Rows are one point carried round by a steady rotation, each followed by how many steps it has turned.
The counts run from 0 to 280.
[ 98 178 110 111  80 125  98 111 164 137 101 160 144 112 159 107 105 134
 138 139 170  96 105 141 139 154 125 154 102 123 175 117 130  84 102 166
 118 106  98 173 134 122]
20
[ 88 134 113 101 132 120  99 141 155 133 122 144 127 115 161  96 104 151
 169 116 171 134 121 152 107 114 129 178 111 134 198 141 111  92 161  94
  89 121 101 147 118 162]
35
[106 160 127  97  75 105  94 116 135 151 122 175 137 112 161 143  95 135
 142 144 162 114 103 102 144 137 146 166 125 124 166 118 130 115 129 170
 149  91  73 136 165 149]
151
[105 145 114  99 100 126  91 145 129 160 120 153 132 127 156 128  67 168
 124 139 153 104 100 119 168 113 144 151 120 125 158 107 112  69 142 113
 127 118  74 140 153 166]
111
[ 94 158 123 104  92 106  91 117 168 101 117 168 123 117 139 131  99 118
 165 111 177 147 137 112 120 116 134 129 121 138 205 133 143 124 146 139
 129 141  70 161 116 136]
22
[105 148 124 125  99 131 105 131 211 110 139 166 131 131 143 120 117 105
 158  91 163 168 121 140  93 126 135 126 142 186 187 132 103  98 107 148
 140 148  91 159 112 133]
197
[128 131 108  99 118 140  76 141 152 137 119 186 138 136 144 149 117 154
 124 122 122 117 104 138 153 143 124 146 128 150 175 118 109  83 141 128
 144 109  53  78 123 163]
44
[ 99 125 115  96 102 141  81 128 146 172 119 171 131 128 157 150 143 137
 133 122 150 129 102 141 130 131 167 144 161 193 146  99 113  60 137 159
 157  96 101 129 129 137]
213
[ 99 165 105  91  59 114  98 113 153 148 112 163 130 129 141 124  78 144
 125 133 167 113 118 114 139 137 129 148 103 114 158  99 135  70 141 143
 146 129  79 163 141 129]
19
[ 98 152 110 100  91 101 122 134 177 153 151 150 148 159 168 131 123 114
 162 107 154 151 102 151 142 156 168 183 150 181 151 130 106  69 113 117
 157 107 118 137 126 137]
134
[106 137 100 104 142 114  97 143 150 144 133 146 107 101 145 134  83 152
 174 128 161 126 139 127 135 115 139 165 138 169 190 139 154  71 149 120
 144 122  68 145 131 167]
242
[ 67 143  77  89  90 141  99 127 178 122 123 152 138 153 158 118 124 142
 159 132 187 137 110 136  97 116 152 170 138 132 143  92 127  92 155 133
 122 152 114 141 109 110]
129
[114 125  93  81 115 130  94 135 205 121 136 175 131 140 132 131 131 124
 151  91 150 164 130 149  82 115 138 168 141 157 164 119 132  69 153 118
 141 136  94 132 106 143]
132
[102 120 116  90  87 121 100 142 159 139 156 181 117 138 169 115 132 126
 161 126 146 157 117 118  76 117 148 172 148 153 174 110  97 115 137 130
 103 151  86 111 128 161]
168
[ 77 130 112 140 112 132 104 143 129 165 148 158 115 108 170 126 126 125
 174 136 142 121  99 104 130 138 155 145 149 168 189 122 108  95 104 157
 118 102  66 116 119 166]
73
[130 144 120 113  96 113  95 127 190 107 141 179 118 152 149 143 107 105
 147 100 169 166 141 123 115  96 144 139 153 186 183 126 131  91 135 131
 149 153  94 160 140 144]
198
[130 141 127 105  96 162  69 159 174 121 105 181 156 115 154 146  98 108
 101 116 143 148  92 151 102 115 134 129 136 157 185 132 102 109 118 154
 150 113  92  98 150 144]
184
[ 99 141 131 112 114 128  94 129 142 164 114 148 146 132 166 142 128 129
 134 115 162 143  99 155 158 134 145 148 133 196 185 138  99  73 133 137
 151  66  93 124 140 134]
214
[112 162 115  90  83 108  93 108 166 123 104 147 128 131 120 143  76 149
 131 122 154 119 117 124 163 117 129 118 109 142 187 116 128  83 147 115
 158 138  59 140 125 137]
18
[117 133 122  85 102 119  86 121 131 138 112 195 137 133 135 153 137 147
 130 136 130 123 115 119 146 131 138 150 129 143 186 104 109  93 149 136
 129 115  59  98 129 161]
216
[116 133 108 135 108 155 107 163 207 139 135 156 147 145 155  97  80 135
 151 112 165 154  71 146 116 122 119 172 142 143 146 132  93  91  96 131
 124 125 111 126 117 131]
236
[128 109 144  91  92 118  89 132 173 137 122 155 125 141 156 126  66 159
 114 120 150 151  96 150 147  97 127 138 120 162 151 124  88 121 163 119
 152 106  69 102 138 149]
251
[123 146 130  99 104 152  67 153 182 122 100 161 165 111 148 147  86 129
 109 120 147 150  79 153 144  93 136 126 139 169 175 130  88 122 125 135
 127 135  97 101 131 143]
13
[ 55 159  87 101  89 115 128 153 145 138 148 135 129 152 166 106  83 129
 164 130 153 109 107 117 139 145 152 153 124 139 169 114 111  85 121  93
 125 158  96 132 118 137]
270
[ 92 126  97 103 110 141 120 156 154 140 145 139 124 138 157  97  96 118
 129  90 130 140 107 170 125 157 147 143 120 160 168 132  98  37 121 100
 158  97  99 127 120 141]
3
[ 54 163  98  84  90 122 105 137 115 158 128 123 140 102 176 107  88 120
 151 131 154 111 103 143 141 150 163 150 126 153 172 120 112  77 126 110
 134 100 102 127 126 142]
178
[117 113 120  63 100 124  86 125 154 166 126 180 128 104 139 149 126 141
 128 108 132 143 122 141 117 128 153 151 142 172 144  97 102  67 157 127
 149 114  81 138 120 162]
212
[140 131 110 104  84 132  92 131 199 107 135 198 124 179 146 141 125 117
 122 115 144 157 125 148  99 113 122 160 127 161 167 120 115 100 131 131
 140 142  81  92 141 139]
264
[101 124 134 116  57 148 100 121 182 139 128 158 153 134 160  99  77 135
 145 136 180 141  70 128 114 131 137 147 126 126 131 112  81 141 111 170
 116 124  86 122 116 132]
156
[117 139 109 111 122 128  88 153 141 140 120 158 123 126 139 142  64 158
 141 125 143 118 108 114 166 106 126 121 146 160 183 121 120  73 138 109
 139 131  54 125 134 162]
110
[123 142 103 125  57 132  95 136 158 134 117 177 138 169 145 141  80 122
 109 114 153 123  99 116 152 141 150 122 122 138 150 118  99  85 104 143
 169 100  71 114 151 129]
187
[107 133 130 116 108 132  99 141 142 168 122 162 147 150 166 144 120 130
 130 117 155 142  87 152 166 131 161 159 150 191 153 130  88  80 124 139
 157  76 103 104 142 139]
42
[ 94 167  95  72 123 113  93 142 147 146 118 154 131 106 165 136 112 147
 135 135 140 111 119 158 138 125 142 164 142 173 173 113 137  47 143 119
 137 139  92 126 150 149]
5
[ 74 170  88  85  83  94 129 125 151 135 148 133 122 152 164 116  92 131
 160 128 158 120 126 126 147 146 143 162 119 152 172 113 119  72 122  90
 131 167  97 147 124 141]
98
[ 98 140  95 109  96 153 108 169 149 144 146 157 131 104 164 121  91  97
 140 100 165 158 108 125  93 127 172 154 156 151 149 134 112  73 116 133
 153 101 118 155 143 145]
275
[ 78 115 114 129  86 172  86 157 142 153 127 143 125 122 163 112  94 140
 142 133 167 136  78 111 111 110 166 129 164 159 143  99  81 112 135 158
 130 114  76  96 112 134]
77
[ 61 124  89  93 108 148  93 144 145 156 130 153 133 112 160 128 133 137
 167 126 171 143 106 125  96 117 170 167 164 156 146  98 107  83 145 145
 121 126 110 151  99 140]
37
